In the data rows, 128 means zero.
Some points:
154|105|139|176|148|94|147|95|130|111|163|66|120|119|138|143|148|119|91|205|129|94|114|147|125|150|139|117|80|126|99|81|140|84|125|101|115|138|114|120|86|156|87|144|133|121|158|148|89|102|82|103|162|139|147|143|104|130|144|157|137|142|115|153
121|141|100|197|134|169|146|122|115|124|119|147|115|189|128|139|187|129|117|80|107|144|188|104|124|147|124|85|119|141|71|191|131|141|139|102|137|117|99|115|172|176|119|217|166|152|217|117|28|129|136|155|128|169|162|71|127|157|167|166|132|170|112|110
161|145|165|137|124|105|143|158|106|67|159|116|143|110|147|143|132|116|178|185|185|130|176|137|126|150|149|80|169|137|109|58|193|142|105|163|169|140|101|107|175|93|102|150|19|113|155|109|10|92|191|94|116|143|120|83|148|148|168|112|117|108|157|114
116|76|134|148|123|149|176|136|112|137|101|141|161|112|153|156|120|172|126|66|151|136|130|111|159|147|122|111|108|138|93|92|138|68|140|94|122|113|116|123|117|198|106|118|54|183|124|161|170|187|0|119|186|90|109|130|177|134|87|139|158|37|85|118
127|98|183|74|127|203|164|109|115|109|142|162|89|187|91|128|124|126|113|124|130|106|88|123|114|147|75|126|158|105|174|207|135|103|136|189|142|196|127|149|165|100|116|170|105|140|108|143|69|100|2|162|213|82|86|141|169|108|201|127|126|127|129|158
108|105|149|137|154|124|111|95|141|192|132|136|127|187|74|167|36|90|130|89|164|94|74|110|118|174|24|76|155|117|141|96|172|145|105|57|145|174|130|76|107|188|143|133|161|126|96|152|10|214|151|113|34|128|148|62|96|79|78|129|126|118|99|119
136|120|142|104|117|123|175|124|138|141|148|140|156|175|79|171|175|95|82|82|145|131|159|107|102|167|90|165|181|127|152|106|203|113|120|139|160|66|92|122|111|193|132|71|146|143|149|130|99|149|80|127|255|96|184|166|118|156|127|155|145|109|139|119
128|137|58|128|126|147|138|140|118|138|129|100|127|114|66|117|145|131|127|149|166|93|11|170|121|146|96|176|101|120|72|137|90|148|137|162|126|106|140|128|127|125|121|160|63|138|105|125|82|137|191|143|130|161|148|137|88|153|160|136|126|125|107|97
84|131|103|145|102|130|130|103|130|77|112|127|89|144|111|111|92|128|103|76|132|190|102|91|110|105|175|55|80|149|46|79|153|162|156|93|144|169|122|93|100|48|119|108|165|179|133|134|148|86|114|150|135|123|100|192|125|136|168|114|161|178|182|123
127|132|101|90|140|97|94|121|116|149|204|114|111|186|140|146|84|118|152|201|178|114|176|185|150|159|144|69|132|135|123|155|164|130|108|163|73|173|126|151|134|145|138|150|91|178|145|124|200|79|128|90|81|59|133|169|144|145|116|111|160|147|78|88
160|175|44|117|120|92|90|110|75|166|160|107|138|129|198|160|62|166|150|160|114|171|114|164|95|103|129|29|164|159|103|204|93|116|77|134|100|167|146|184|106|165|158|145|77|130|133|144|178|91|65|137|80|185|93|144|22|151|126|91|136|150|189|87
119|142|115|100|129|124|134|135|188|151|128|129|158|106|165|153|205|107|141|108|124|147|101|103|144|167|74|140|136|116|119|92|135|135|141|113|93|91|119|134|144|111|115|52|87|125|145|104|255|150|102|143|128|138|106|100|111|103|174|127|116|113|123|130
137|126|156|141|79|158|181|97|117|147|83|118|128|128|196|66|118|146|108|118|177|132|194|168|107|106|104|102|154|148|131|124|79|141|130|86|92|148|94|144|111|117|91|160|133|110|144|141|146|128|187|155|88|165|186|128|170|143|180|143|125|92|97|78
139|146|81|150|163|116|93|174|131|146|175|99|148|134|112|157|128|168|112|113|81|127|202|165|165|103|154|255|92|158|113|69|117|75|114|124|135|109|184|125|111|104|162|151|126|128|125|114|153|130|85|155|102|189|99|150|136|123|86|164|153|120|129|96
125|101|118|134|105|172|86|131|169|119|163|127|121|135|148|108|125|138|160|54|112|158|149|115|128|96|200|136|142|83|62|122|179|101|184|130|121|114|114|108|159|164|126|135|149|148|138|128|92|130|252|89|155|151|126|143|18|132|112|152|105|107|124|76
121|124|143|156|113|160|117|128|127|93|115|144|198|128|119|82|152|106|198|93|132|104|55|123|124|76|137|126|70|117|177|70|99|134|128|145|98|140|93|124|126|94|79|164|179|103|148|158|125|188|152|142|190|65|140|87|62|123|143|140|111|167|96|84
136|110|120|131|130|121|133|163|132|142|104|130|87|126|81|92|191|88|137|198|133|109|133|141|135|92|139|88|130|110|129|198|140|111|118|148|219|160|125|148|164|52|147|79|162|136|80|130|140|153|85|164|98|118|142|151|81|125|208|100|130|107|157|124
119|130|180|101|143|97|130|104|115|146|90|160|94|133|85|126|90|129|163|180|160|93|131|137|101|99|157|118|135|102|161|135|149|140|111|138|122|26|142|127|104|132|98|168|188|136|100|118|239|126|248|152|124|144|93|109|114|136|183|125|121|126|104|166
126|130|102|148|141|181|142|113|143|171|115|96|125|129|136|147|111|150|156|37|142|110|118|129|135|129|170|182|163|159|172|55|157|150|157|129|109|117|115|118|65|173|149|38|124|122|159|131|122|130|107|180|55|125|99|85|93|124|113|127|126|189|84|106
130|142|113|108|133|97|91|138|156|159|53|117|93|100|94|180|118|66|145|131|62|135|211|118|136|76|103|101|95|83|172|146|76|133|124|212|163|133|150|165|133|108|104|72|74|120|154|90|119|118|63|125|123|140|129|173|139|105|114|117|130|124|125|113
122|124|214|63|125|130|93|133|111|134|126|113|158|65|105|123|117|133|99|139|103|107|143|94|151|117|162|154|116|144|144|109|151|123|108|85|119|150|136|176|179|148|142|131|196|139|66|102|99|120|180|190|100|114|160|154|187|164|120|109|142|157|159|175
95|148|123|116|132|110|125|149|153|188|94|128|102|76|200|169|139|125|117|105|133|143|105|154|125|155|218|177|148|109|161|164|92|134|100|132|97|132|143|125|146|112|120|98|135|134|131|123|160|144|146|110|121|79|97|141|168|117|190|117|151|144|170|129
143|145|92|114|127|82|118|157|71|122|108|129|186|148|93|100|186|110|92|96|79|120|104|112|153|127|223|226|131|107|177|107|163|118|158|129|87|210|111|85|67|114|149|119|154|102|130|79|240|103|106|145|98|141|156|135|155|106|98|97|138|81|169|145
147|125|91|133|134|166|151|159|142|114|146|138|114|135|164|140|132|127|159|125|121|145|110|90|112|136|99|64|91|146|167|136|131|132|155|122|139|114|136|140|128|94|115|137|108|150|97|121|89|119|161|102|93|131|146|143|136|140|74|136|97|136|147|136
119|128|156|144|130|104|141|145|169|129|178|99|136|76|67|152|161|177|111|173|109|137|178|150|125|148|125|184|128|133|170|116|124|138|130|122|54|191|99|142|148|63|168|174|175|117|68|178|151|103|123|169|130|121|111|78|104|159|63|172|133|121|123|189
117|125|163|127|110|52|128|168|129|116|70|135|100|153|117|104|123|75|89|150|147|123|144|150|80|121|80|145|89|117|86|136|55|91|105|151|135|136|102|152|116|129|181|91|112|66|110|108|114|101|58|144|72|129|137|123|177|102|140|135|122|127|165|157
145|155|143|140|134|132|105|152|139|53|67|105|178|125|199|110|127|164|119|191|81|143|138|101|148|146|131|187|128|137|117|158|128|105|131|178|124|44|164|126|116|130|132|119|188|119|132|122|71|138|154|202|56|66|154|136|155|84|111|103|128|133|114|128
142|95|149|148|156|160|104|131|137|105|63|148|151|139|103|106|92|83|61|151|89|142|51|166|135|135|177|102|153|132|158|126|155|157|146|89|136|94|120|129|121|143|83|99|123|165|47|101|139|152|119|61|168|135|98|112|175|137|126|157|114|115|128|113
151|130|151|151|119|160|144|139|134|156|135|137|122|122|85|170|134|111|93|136|188|128|148|94|147|154|64|120|145|145|137|163|97|124|164|151|104|85|112|75|169|118|166|91|218|116|131|98|91|144|144|125|176|206|129|106|170|114|114|116|98|118|129|207
137|124|98|64|111|130|109|66|148|105|15|150|84|151|168|173|195|196|191|120|165|97|85|86|109|46|123|123|171|162|199|145|208|156|75|108|106|82|172|115|186|135|164|169|129|157|40|153|96|83|158|17|151|191|144|105|170|112|86|124|123|151|99|132
160|145|139|157|127|123|119|133|106|134|191|99|111|115|102|52|98|107|200|127|74|147|189|131|110|143|74|161|98|121|58|144|80|126|123|167|122|133|160|146|118|121|145|90|133|139|92|156|207|110|28|147|212|150|155|95|188|141|184|102|122|127|175|126
119|128|235|124|151|59|146|150|102|132|109|157|144|116|149|92|85|143|105|92|137|114|110|100|159|91|167|192|99|157|165|186|84|148|139|132|163|170|134|121|146|84|152|133|78|93|104|151|173|144|112|121|171|130|141|139|144|115|74|120|115|172|147|134
150|140|118|147|131|127|125|130|95|106|153|148|142|17|116|132|119|125|131|134|171|154|164|140|160|123|115|191|54|121|139|144|110|132|121|63|116|126|157|116|154|105|111|111|146|146|199|91|162|86|43|90|53|121|101|166|141|161|127|119|112|117|185|125
85|110|78|108|104|137|137|113|120|148|165|147|73|64|183|194|96|122|156|131|92|177|97|128|143|111|133|146|126|124|106|113|179|147|143|135|105|41|123|122|59|118|188|136|120|82|145|136|104|151|195|125|79|74|124|135|92|129|132|118|139|109|109|142
113|105|154|93|131|135|112|82|110|142|157|148|138|166|143|114|138|101|117|151|138|97|134|102|117|84|30|122|114|99|118|112|19|174|121|92|184|194|153|73|175|205|122|136|82|103|80|158|86|137|144|162|96|98|111|113|167|119|123|121|128|105|114|162
141|120|146|154|119|156|141|103|116|141|116|131|157|121|120|104|148|176|90|151|137|144|81|84|130|209|122|66|105|118|147|79|107|128|119|146|178|111|120|152|96|160|139|177|133|109|193|113|101|120|210|102|125|89|106|161|167|102|93|134|114|151|103|81
107|126|86|116|161|152|109|137|138|113|117|118|112|159|151|80|142|161|118|105|87|84|159|129|134|123|118|73|103|132|82|156|120|149|121|68|104|38|140|117|72|105|124|123|163|69|200|155|86|137|133|136|183|109|145|100|75|129|60|124|122|126|133|119
113|151|167|120|117|94|125|132|149|106|226|159|124|147|109|118|121|140|112|119|136|99|123|220|119|130|173|49|151|126|141|130|126|119|131|149|157|205|159|145|134|165|80|133|126|109|116|142|128|114|158|87|171|173|109|199|116|114|92|101|131|125|104|155
102|149|126|106|142|84|118|131|117|80|183|132|158|100|101|104|149|116|117|136|114|163|114|99|111|132|142|110|220|143|115|196|132|118|167|159|137|158|136|155|143|124|79|116|83|137|139|146|81|136|193|76|142|120|135|119|156|153|150|132|126|114|82|143
137|132|42|172|107|165|148|112|161|115|108|121|106|154|186|95|76|144|155|136|93|140|117|141|133|150|137|176|188|117|116|85|118|128|106|123|167|109|94|145|131|101|146|153|115|137|180|85|202|156|143|112|95|130|112|99|37|112|110|152|123|137|135|161
These points spread out most along one direction. Take the direction at right angles to it along which they spread out most. Then take the direction at right angles to both along which they spread out most. Go by this last direction. How many in every 100 of the points above lie lower along it than each point below? Answers are rounded to whole numbers. More than half of the points above lie lower than the first one.
128|137|58|128|126|147|138|140|118|138|129|100|127|114|66|117|145|131|127|149|166|93|11|170|121|146|96|176|101|120|72|137|90|148|137|162|126|106|140|128|127|125|121|160|63|138|105|125|82|137|191|143|130|161|148|137|88|153|160|136|126|125|107|97 75
145|155|143|140|134|132|105|152|139|53|67|105|178|125|199|110|127|164|119|191|81|143|138|101|148|146|131|187|128|137|117|158|128|105|131|178|124|44|164|126|116|130|132|119|188|119|132|122|71|138|154|202|56|66|154|136|155|84|111|103|128|133|114|128 15
113|151|167|120|117|94|125|132|149|106|226|159|124|147|109|118|121|140|112|119|136|99|123|220|119|130|173|49|151|126|141|130|126|119|131|149|157|205|159|145|134|165|80|133|126|109|116|142|128|114|158|87|171|173|109|199|116|114|92|101|131|125|104|155 90
85|110|78|108|104|137|137|113|120|148|165|147|73|64|183|194|96|122|156|131|92|177|97|128|143|111|133|146|126|124|106|113|179|147|143|135|105|41|123|122|59|118|188|136|120|82|145|136|104|151|195|125|79|74|124|135|92|129|132|118|139|109|109|142 53
141|120|146|154|119|156|141|103|116|141|116|131|157|121|120|104|148|176|90|151|137|144|81|84|130|209|122|66|105|118|147|79|107|128|119|146|178|111|120|152|96|160|139|177|133|109|193|113|101|120|210|102|125|89|106|161|167|102|93|134|114|151|103|81 45
119|142|115|100|129|124|134|135|188|151|128|129|158|106|165|153|205|107|141|108|124|147|101|103|144|167|74|140|136|116|119|92|135|135|141|113|93|91|119|134|144|111|115|52|87|125|145|104|255|150|102|143|128|138|106|100|111|103|174|127|116|113|123|130 28
137|124|98|64|111|130|109|66|148|105|15|150|84|151|168|173|195|196|191|120|165|97|85|86|109|46|123|123|171|162|199|145|208|156|75|108|106|82|172|115|186|135|164|169|129|157|40|153|96|83|158|17|151|191|144|105|170|112|86|124|123|151|99|132 33
137|126|156|141|79|158|181|97|117|147|83|118|128|128|196|66|118|146|108|118|177|132|194|168|107|106|104|102|154|148|131|124|79|141|130|86|92|148|94|144|111|117|91|160|133|110|144|141|146|128|187|155|88|165|186|128|170|143|180|143|125|92|97|78 73
125|101|118|134|105|172|86|131|169|119|163|127|121|135|148|108|125|138|160|54|112|158|149|115|128|96|200|136|142|83|62|122|179|101|184|130|121|114|114|108|159|164|126|135|149|148|138|128|92|130|252|89|155|151|126|143|18|132|112|152|105|107|124|76 60
95|148|123|116|132|110|125|149|153|188|94|128|102|76|200|169|139|125|117|105|133|143|105|154|125|155|218|177|148|109|161|164|92|134|100|132|97|132|143|125|146|112|120|98|135|134|131|123|160|144|146|110|121|79|97|141|168|117|190|117|151|144|170|129 43
102|149|126|106|142|84|118|131|117|80|183|132|158|100|101|104|149|116|117|136|114|163|114|99|111|132|142|110|220|143|115|196|132|118|167|159|137|158|136|155|143|124|79|116|83|137|139|146|81|136|193|76|142|120|135|119|156|153|150|132|126|114|82|143 88
150|140|118|147|131|127|125|130|95|106|153|148|142|17|116|132|119|125|131|134|171|154|164|140|160|123|115|191|54|121|139|144|110|132|121|63|116|126|157|116|154|105|111|111|146|146|199|91|162|86|43|90|53|121|101|166|141|161|127|119|112|117|185|125 57
127|132|101|90|140|97|94|121|116|149|204|114|111|186|140|146|84|118|152|201|178|114|176|185|150|159|144|69|132|135|123|155|164|130|108|163|73|173|126|151|134|145|138|150|91|178|145|124|200|79|128|90|81|59|133|169|144|145|116|111|160|147|78|88 95
